Each path is a new rotation, seen through one point. The rows after it are directions, each followed by how far the rotation turns it, in degrees a step (0 if it stays put).
Each turn is a multiple of 5 degrees from 10 to 175, or 0.
Each row of a path follows its step; steps can be skipped.
path 1
step 0: [24.9, -20.3, -10.8, 3.2, -19.4, -12.6, -2.3, -38.1, -36.4, 13.1, -4.1, 16.1, 7.8, 33.8, -5.9, -7.5, -20.1, 16.5, 14.1, -1.1, 13.9, 4.3, 4.8, -10.4, -8.8, 22.7, -27.5, -15.1, 1.7, -16.6, 23.4, -12.2, -2.6, -3.2, -6.0, -16.6, -3.2, 0.4]
step 1: [8.0, -8.1, 8.8, 27.5, 8.2, -6.5, -19.8, 14.2, -30.7, 8.1, 4.8, 7.7, -14.3, -9.7, -3.1, 9.7, -1.3, 5.9, 25.4, 0.2, -1.3, 26.4, 3.0, -19.6, 26.5, -3.0, 26.2, 11.6, -22.5, -21.7, 8.7, 13.8, 1.1, 11.4, -7.6, -46.0, -16.5, -0.7]
step 2: [3.7, 17.2, -16.7, 14.6, 14.4, -22.0, 10.4, -15.2, -10.9, 3.9, 11.3, -4.9, -5.2, -11.2, 2.0, -24.0, -1.3, 20.7, 25.3, -17.6, 7.6, 25.8, 3.5, -22.3, -27.1, 10.5, -3.1, -0.6, -3.5, -2.0, 2.7, -1.3, -32.0, -27.9, -19.2, 0.3, -8.3, -40.3]
step 3: [-9.7, -15.7, -9.9, 8.9, 12.2, -4.1, -14.7, -17.4, -8.5, -6.7, 10.9, -34.2, -19.4, -0.9, -5.4, -33.9, 7.9, -8.6, 26.0, -24.5, 2.0, 4.0, -17.0, -5.8, 4.0, 0.5, 15.6, 13.9, -41.8, -14.4, 9.9, -3.6, 37.5, 4.3, 1.1, -0.2, 21.0, -3.3]
step 4: [7.0, -16.2, -10.6, 0.2, 10.6, -17.4, 11.4, 4.9, 13.2, 25.1, 18.0, 23.5, -5.1, -10.3, 13.5, -30.2, -19.4, -4.4, 15.5, 6.3, 2.7, 4.6, -13.1, 15.1, 0.3, -31.0, -10.4, -30.0, -32.1, 2.2, 26.6, 4.3, -17.6, -19.2, 11.7, -2.4, 19.5, -19.0]
step 7: [7.9, -15.9, -10.4, 26.0, -1.6, 24.0, -16.7, -0.6, -7.4, 6.7, 3.9, -7.1, -25.9, 8.9, -2.1, 16.7, -22.8, -3.1, -1.2, 25.6, 38.6, 32.7, -17.1, -29.5, 32.2, 1.3, 16.2, 2.7, -8.6, -9.2, 13.6, 3.5, -2.1, -1.9, 13.5, 3.2, -18.9, -1.2]
step 8: [2.6, 8.4, -15.2, 48.2, -7.8, 5.4, 8.3, -17.0, -18.5, -1.1, 16.1, -2.1, -4.1, 12.2, -21.2, 4.3, -9.5, 22.6, 23.3, 14.4, 1.4, -13.5, 2.0, -17.6, -35.1, -4.0, -21.7, -13.5, -8.3, -5.4, -7.7, 26.3, -8.6, -23.4, 7.7, -14.2, -12.5, -19.2]
step 9: [-12.9, -5.5, -21.3, 13.8, 22.3, 1.0, -11.9, -8.9, -26.3, -0.3, 8.4, -16.3, 30.2, 11.0, 1.3, -0.5, -3.3, 5.9, 42.5, 5.3, 17.4, 4.4, -36.2, 4.7, 4.3, 4.4, 27.9, 24.0, -15.2, 13.0, 7.0, -9.1, 21.7, 8.2, 5.7, -18.5, -13.2, -12.3]
step 10: [14.2, -2.9, -27.7, 4.1, 24.1, 2.0, 12.3, -16.0, 3.1, 5.4, -2.4, 20.6, 9.5, 7.3, 15.8, -17.0, -0.2, -30.1, 17.5, -14.2, 5.6, 8.9, 0.9, 9.9, -13.0, -8.6, -11.7, -20.1, -21.6, -21.9, 23.3, 22.4, 8.0, -30.3, -12.9, -14.0, -31.2, -18.5]
step 12: [-11.4, -5.2, 4.9, 19.1, 3.6, -16.6, 7.6, -3.4, -13.7, 20.1, -7.2, 2.1, -8.9, -29.4, 33.9, -6.9, -0.1, 14.5, 5.1, 1.2, 16.9, -10.3, 13.7, 15.5, -11.5, -12.2, 6.7, 13.4, -26.5, -30.5, 28.7, 1.2, -25.0, -28.2, -14.7, -23.2, 6.9, 17.1]
step 13: [5.6, 11.0, -29.9, -13.8, 2.6, 7.8, -14.8, 0.4, -6.7, 8.1, 1.4, -5.6, -37.2, 10.1, -13.5, -28.7, -29.7, 16.5, 11.6, 13.7, 29.9, 17.0, -2.4, -10.0, 19.0, 10.4, 13.9, 16.5, -3.3, -21.5, 10.9, -20.1, -7.4, -21.8, -19.8, 19.1, 9.1, -0.7]
Directions:
[-1.8, -1.3, -6.7, -7.3, 1.2, -6.3, -1.3, 2.6, 3.3, -1.7, -3.0, 2.1, -3.5, 4.5, 5.6, 1.8, 0.7, -5.6, 10.6, 8.4, -4.0, -2.1, -7.1, 8.9, -7.9, -2.2, -4.8, -4.5, -1.0, 7.4, 0.4, 2.6, 12.8, 3.8, 1.1, 1.4, 2.2, -6.6]	65
[-2.9, -11.2, -4.6, 7.7, 5.0, 5.3, -0.4, -0.8, 3.5, -0.2, 2.1, -8.8, -1.1, -0.7, -3.5, 4.7, -3.8, -8.2, -0.6, 5.0, -3.6, -10.0, -1.9, 4.5, 4.6, 7.5, -1.6, -3.8, 8.9, 1.8, -0.8, 0.2, -8.3, -1.0, 10.1, 0.6, -3.7, -3.1]	35
[-9.6, -1.9, -2.2, 4.3, -0.2, -0.1, 10.0, 3.8, -0.2, 7.0, -5.8, -4.2, -8.7, -6.3, -1.1, 1.1, 5.6, 9.0, -0.3, 4.2, -2.9, 2.7, -8.7, -6.8, 0.8, 8.8, -3.2, 2.1, -2.2, 0.8, 1.5, 8.2, 1.8, -1.6, -5.4, 9.0, 0.5, 3.1]	70
[0.0, 2.3, -1.0, 4.6, 8.3, -6.5, 6.4, 1.0, -7.2, -2.6, 6.1, 8.2, 0.1, 8.1, 0.3, -2.0, 2.6, 2.2, -2.9, 2.3, -4.8, 3.2, 1.4, 9.0, -6.4, 2.6, -2.6, -11.7, -3.6, -2.4, -6.3, -0.9, -9.9, -5.3, -0.2, 6.6, 1.1, 6.6]	170
[-0.7, 10.4, 2.5, 1.1, -8.0, -2.3, 3.4, -2.5, -0.9, 10.8, 0.0, -7.0, -11.0, 0.2, -1.7, -4.7, -6.2, -6.9, 1.3, -6.7, -6.9, 2.6, -4.5, 9.7, -2.6, -0.2, 5.3, -1.8, 1.1, -1.1, 2.7, -3.8, -5.8, 8.7, -2.4, -2.0, -4.3, 0.5]	35
[9.5, 0.5, -2.7, 2.5, -4.6, 6.2, 2.7, -3.9, -14.6, 0.1, 5.1, 7.8, 1.5, -3.6, 2.8, 3.1, 2.9, -2.2, 5.2, 0.1, -9.2, 4.1, -3.3, -7.0, -4.5, 2.6, 1.1, 4.7, 6.7, 4.1, 0.4, 0.7, 4.2, 1.7, 8.3, 1.9, -9.2, 2.5]	45
[-3.9, -0.6, -7.8, 2.8, 2.2, 6.0, -3.3, -7.8, 2.7, 3.7, -2.9, 14.6, -0.9, 3.5, 0.2, -4.7, -4.2, -2.6, -3.1, 0.2, -5.5, 2.1, 1.0, 4.0, 15.5, 3.9, -1.6, -0.1, -3.7, -6.0, 6.5, -3.4, 7.7, 3.1, -1.0, 3.9, 0.6, 2.2]	115
